Rows are one point carried round by a steady rotation, each followed by how many ticks it has turned.
The counts run from 0 to 603.
[149 138 108 128 103 103 160 108 126 147 145 112 151 181 160 140  73 115
 101  99 127 100 138  95 190 112  94  95 119 175 102 116 132  83 120  94
 107 146 167 152 125 133 135 156 134  87 147 119  90 104 119 108 123 158
  97 103 124 108 120 107 101  81  87 152  91  92 131 134 122 162 131 140] : 484
[102 156 116 169  78 117 134  89 126 131 125 110 159 165 115 155 110 108
 136 132 130 121 127 124 156 100  83  66 147 179 114 103 114 111 126  88
 113 177  99 150 150 116 133 151 121  63 136 105  93  94 103 109 115 139
 117 146 118 119  86 115 117 108 137 190 109  94 123 126 127 167 126 123] : 471
[127 132  88 133 116 134 116 148 101 126 140 123 138 141 204 108 105  72
 116 111 138  91 139  81 166 101  69  94 105 186 123 112 133  99 106 132
  98 174 129 142 116 130 120 175 139  86 121 128 109 124 110 133 124 140
 117 130 101 151  74 109 129 118 118 170  98 106 118 132  96 151 159 149] : 511
[104 140  91 156  66 168 130 114 137 139 147 126 130 181 143 115  98  92
 153 147 143  92 156 117 155 105  94  90 138 181  96  85 118  86 110  86
  86 137 140 157 148 125 137 132 106  93 114 126 128  99 123 127 104 120
 108 112 103 122  90 123 124  92 122 171  97  97 133 135  88 144 139 162] : 538
[118 154 101 170 112 119 105  96 104 118 148 156 181 149 119 121  97 130
 118 126 150 123 114 126 167  96  92  58 135 191 133 126 112 112 113 108
 109 169 109 153 159 135 157 179 151 100 172 126  94  99  92 124 121 138
 126 108 128 132  96 128 118 138 140 176  99 107 122 176 122 156 100 126] : 170
[108 144  73 152  77 152 133 108 110 139 149 125 141 171 132 120  84 141
 151 123 152 106 130 130 153 101 106  89 135 182  87  97  94  92 100  71
  79 152 134 137 147 124 147 148 139 105 161 149 120  93 101 128 120 130
 114 108 111 118  84 157 110  93 136 169 111  89 133 152 107 137 127 139] : 540
[112 132  71 169  95 136 119 125 113 124 151 188 156 150 136  80  78 111
 106 134 162 116 113 159 147  77  87  77 131 183 123 119  98  97 106 104
  86 170 112 161 150 135 128 167 124 116 154 143 101 138  73 136 134 122
 145 111 104 158 108 131 123 127 131 163  89 120 134 157 113 121 122 139] : 446
[129 133 119 158 124 135 116 137 126 125 159 146 150 155 176  85  94  87
 110 133 153  95 155 120 155 100  96 100 132 220 119 122 136  95  92 119
  98 161 128 170 145 159 113 173 130  99 120 134 110 120 102 115 118 124
 112  89 113 134  99  88 123 138 118 181  97 125 120 145 113 144 147 175] : 279
[106 151 128 165 123 102 123 110 112 118 143 129 151 156 147 114 107 118
 110 107 146 123 119 137 141  90  84 103 137 206 103 115 113 106  99 108
 106 191 105 137 156 133 112 190 155  82 131 138  95 110  85  99 121 126
 120 137 115 131  92 103 108 142 128 192 111 131 117 147 141 154 135 163] : 126
[107 136 137 158  82 119 137  93 147 149 157 130 166 181 140 129  83  97
 123 131 155 118 145 137 183  97 111  89 129 190 112 128 115  97 112  77
 114 148 136 175 154 145 114 145 116  86 119 102  92 116 111  98 113 138
 109  94 133 118 109  99  95 100 107 178 109  97 125 119 124 160 139 148] : 487
[105 144 132 140  97 111 156 110 133 138 143  99 150 154 184 132  93  97
 127 132 149 113 147 117 163  96  91  99 134 190  86 109 119  73 121  83
  96 152 116 166 123 111 103 146 142  75 140 125 101 116 100 113 125 144
 113 127 118 144  95 124 101  92 131 178  99  96 137 110 120 160 162 128] : 590
[130 162  74 154 105 131 136 112  90 113 131 137 139 159 127 139 107 131
 118 104 116  95 101  87 159  97  55  83 121 161 117  86 121  96 116 111
  98 188 128 109 133 108 161 179 145  97 161 132  97  84 108 128 117 139
 111 150 114 128 112 141 124 107 119 155  89 102 120 162 112 158 102 129] : 241
[119 158 158 157 113 111 145  86 124 147 154 143 150 159 159 128  92 115
 118 118 153 109 152 126 164  91 110 109 139 201  91  99 127  75 111  87
  84 145 122 139 145 127 106 169 145  90 135 136 119 108 112  95 106 121
  99 110 130 119 110 118  91 104 117 185  99  82 137 137 129 150 140 154] : 426
[ 94 144  81 170  83 148 100 108 108 122 135 151 143 168 147 109 119 116
 139 127 153  87 118 123 139 103  80  96 117 173 103  92 122 102  92 107
 100 174 120 135 157 108 130 183 139 105 115 143 124  91  99 138 120 124
 125 131  93 137  80 125 130 125 142 167  98 118 141 176 104 139 129 162] : 237
[130 153  89 157  78 155 148 106 119 132 145 158 122 180 138 117  93 114
 125 129 138  79 143 105 148  94  81  97 127 168  94  69 130  74 115  99
  83 148 150 133 142 114 145 152 122 112 134 139 128  90 116 130 102 123
 106 124 102 115 122 131 130  88 112 153  72 101 155 159  98 141 127 160] : 312
[102 130  96 138 110 138 117 132 109 144 166 123 158 157 169 101  84 121
 125  96 166 107 124 125 175 104 104 107 110 200 104 127 101  99  78  86
  84 149 152 150 143 144 118 168 152 105 131 134  99 113 112 124 116 134
 109  85 126 128  77 123  88 123 113 171 133 103 107 150 110 143 147 157] : 496
[ 89 140 105 137 114 120 104 115 110 115 147 124 178 163 187 117 105  91
 123 130 166 107 123 109 175 115  79  90 109 182 107 124 127  82 102 108
 126 160 122 177 131 111 120 177 155  89 132 122  88 104 102 141 139 166
 119 112 114 163  93 118 111 126 144 169 104 122 131 158 107 163 140 133] : 228
[134 142 110 164  85 109 156  87 116 150 138 140 149 159 106 151  81 134
 118 103 124 126 116 123 179  86  95  73 132 159 120 107 101  98 133  81
  95 169 123 132 141 130 139 151 119  80 157 116  83 108 108 100 118 131
 120 136 129 118 110 125 102  93  99 167  96  73 120 120 132 153 114 112] : 33
[146 140 114 174  90 121 151  99 130 137 138 161 119 179 126 125  92 106
  92 115 115  89 128 109 151  86  78 101 118 162 116  80 135  98 117 115
 108 183 137 126 148 126 119 172 110  97 103 118 112 116 109  99 113 107
 112 148 102 111 128  84 120  94  92 154  68 111 136 133 123 151 125 167] : 415
[138 115  71 145  80 149 114 134 131 148 149 142 147 177 167 109  90  86
 118 122 145  83 149 105 182 113  92  78 101 177 134 127 131 107 110 111
 110 154 161 165 135 151 138 155 112 104 114 115 109 121 123 132 120 133
 118  89 108 114  88  95 130 100 100 149  97  94 126 143  93 149 139 150] : 554
[128 127  93 174  79 128 141 104 128 151 155 168 140 170 110 108  65 131
 107 110 151 115 121 159 165  80 116  92 135 176 113 108  93 103  97  78
  85 165 138 144 163 152 130 150 116  99 136 137 103 134  88 104 121 108
 121 106 120 115 115 119  99 110  97 164 103 102 126 140 129 129 125 152] : 265
[119 158  91 172  75 119 132 105 127 120 126 102 140 180 116 127 109 124
 130 136 117 113 135 138 126  95  88  79 150 192  99 106 112 122 104  98
 114 189 111 155 160 132 140 150 124  73 139 140 106  91  88 105 126 134
 118 136  94  95  93 107 124 120 129 185 109 115 124 144 127 156 123 153] : 23
[151 146 108 135 148 112 137 132 103 119 164 144 166 144 159 116  78 114
  89  97 134 116 128 102 179  96  87  95 131 204 132 124 126  95 112 120
  94 162 142 138 129 157 136 182 149  96 173 125  79 116 108 108 125 145
 101 100 125 137 120 111 100 130  94 165  92 114 107 145 118 148 119 143] : 500
[ 83 132  75 160  71 141 124 134 120 128 132 119 129 163 161 111 108  89
 135 129 139 105 116 129 137  96  69  96 117 169  98 100 100 105  95  94
  99 185 114 156 140 102 113 151 121  82 107 135 106 122  86 137 133 129
 133 159  89 150  76 124 126 108 138 178 107 124 128 120 110 144 152 144] : 298
[120 150  81 150  96 124 151 124 109 115 135 134 144 153 133 142  97  96
 111 113 114 117  97 101 157  89  54  84 121 155 119  87 116  84 131 107
 102 179 115 143 118 103 136 155 116  78 147 105  74 113  98 124 129 145
 121 170 108 161 119 136 113  93 115 162  82 113 121 117 115 157 118 119] : 77
[128 161 103 163  86 105 145 101 126 125 129  98 153 171 113 141 101 129
 126 134 116 123 125 128 142 100  89  70 156 189  97 111 113 108 117  92
 114 183 115 153 150 127 142 144 125  67 159 131  91  94  88 109 128 145
 107 139 108  99 104 114 120 111 129 182 101 112 119 135 138 170 118 129] : 472
[140 129  93 173  94 132 143 110 127 143 161 172 148 174 103 103  67 121
 103 117 140 124 122 147 167  80 104  77 141 180 133 106 100 100 111  87
  90 163 140 154 153 157 133 147 103 102 138 111  90 134 101 103 121 106
 115 107 123 120 130 109 107 108  90 166  96 105 118 129 127 126 115 150] : 490
[110 158 128 156 104 120 147  86 115 124 141 139 143 169 165 143 104 107
 112 130 138  94 125  94 164 101  71 104 118 162  96  76 141  62 126 104
 103 153 125 143 129  84 121 176 145  93 131 129 114  89 110 124 118 146
 106 146 117 147 122 131 114  91 130 157  74 104 160 151 116 160 132 143] : 304
[103 147  76 147  70 153 131 121 126 136 145 106 131 182 143 113  96 113
 157 134 147  99 144 125 150 109 103  93 137 190  84 101 101  87  95  75
  90 144 135 158 144 125 139 132 129  94 141 142 119  90 106 128 117 139
 103 104 103 114  82 137 113  98 134 176 111 106 134 145  96 145 137 154] : 539
[ 96 141  75 137  90 143 150 127 117 127 155 115 153 157 142 119  73 111
 141 124 147 131 110 132 175  99  88  85 129 180 106 111  91  80 109  70
  87 143 135 167 124 126 133 130 121  86 169 120  74 117  97 134 135 154
 116 110 119 160 107 156  95  94 123 171 112 110 116 121 104 144 129 118] : 377
[137 131  94 166  86 131 148 118 128 143 141 150 113 178 144 126  96  93
 100 106 115  85 134 105 151  93  75 105 116 166 113  83 131 100 115 112
 101 183 148 128 144 129 120 165 103  89  92 120 111 123 114 111 113 107
 114 152  99 114 114  88 124  96  81 160  78 103 128 122 111 148 138 166] : 191
[ 97 142 114 156 105 127 109 112  93 135 130 152 155 130 178 124 109 107
 116 111 162 112 118 112 172  94  75  89 105 175 113 114 115  94 110 108
  92 180  99 131 132 109 108 196 160  96 134 132 109 119  93 126 117 127
 138 141 113 166  70 129 114 120 141 172 104  90 131 143 118 150 147 128] : 513
[147 120  87 150 107 115 116 125 131 134 151 155 151 176 171  95  88 100
  88 111 144  89 144 121 168 103  91  98 115 189 121 127 138 103  97 124
 120 172 151 162 148 155 123 182 130 104 115 132 109 118 103 115 132 136
 113  96 106 105 112  76 124 128 101 151  75 124 134 164 119 151 133 173] : 114
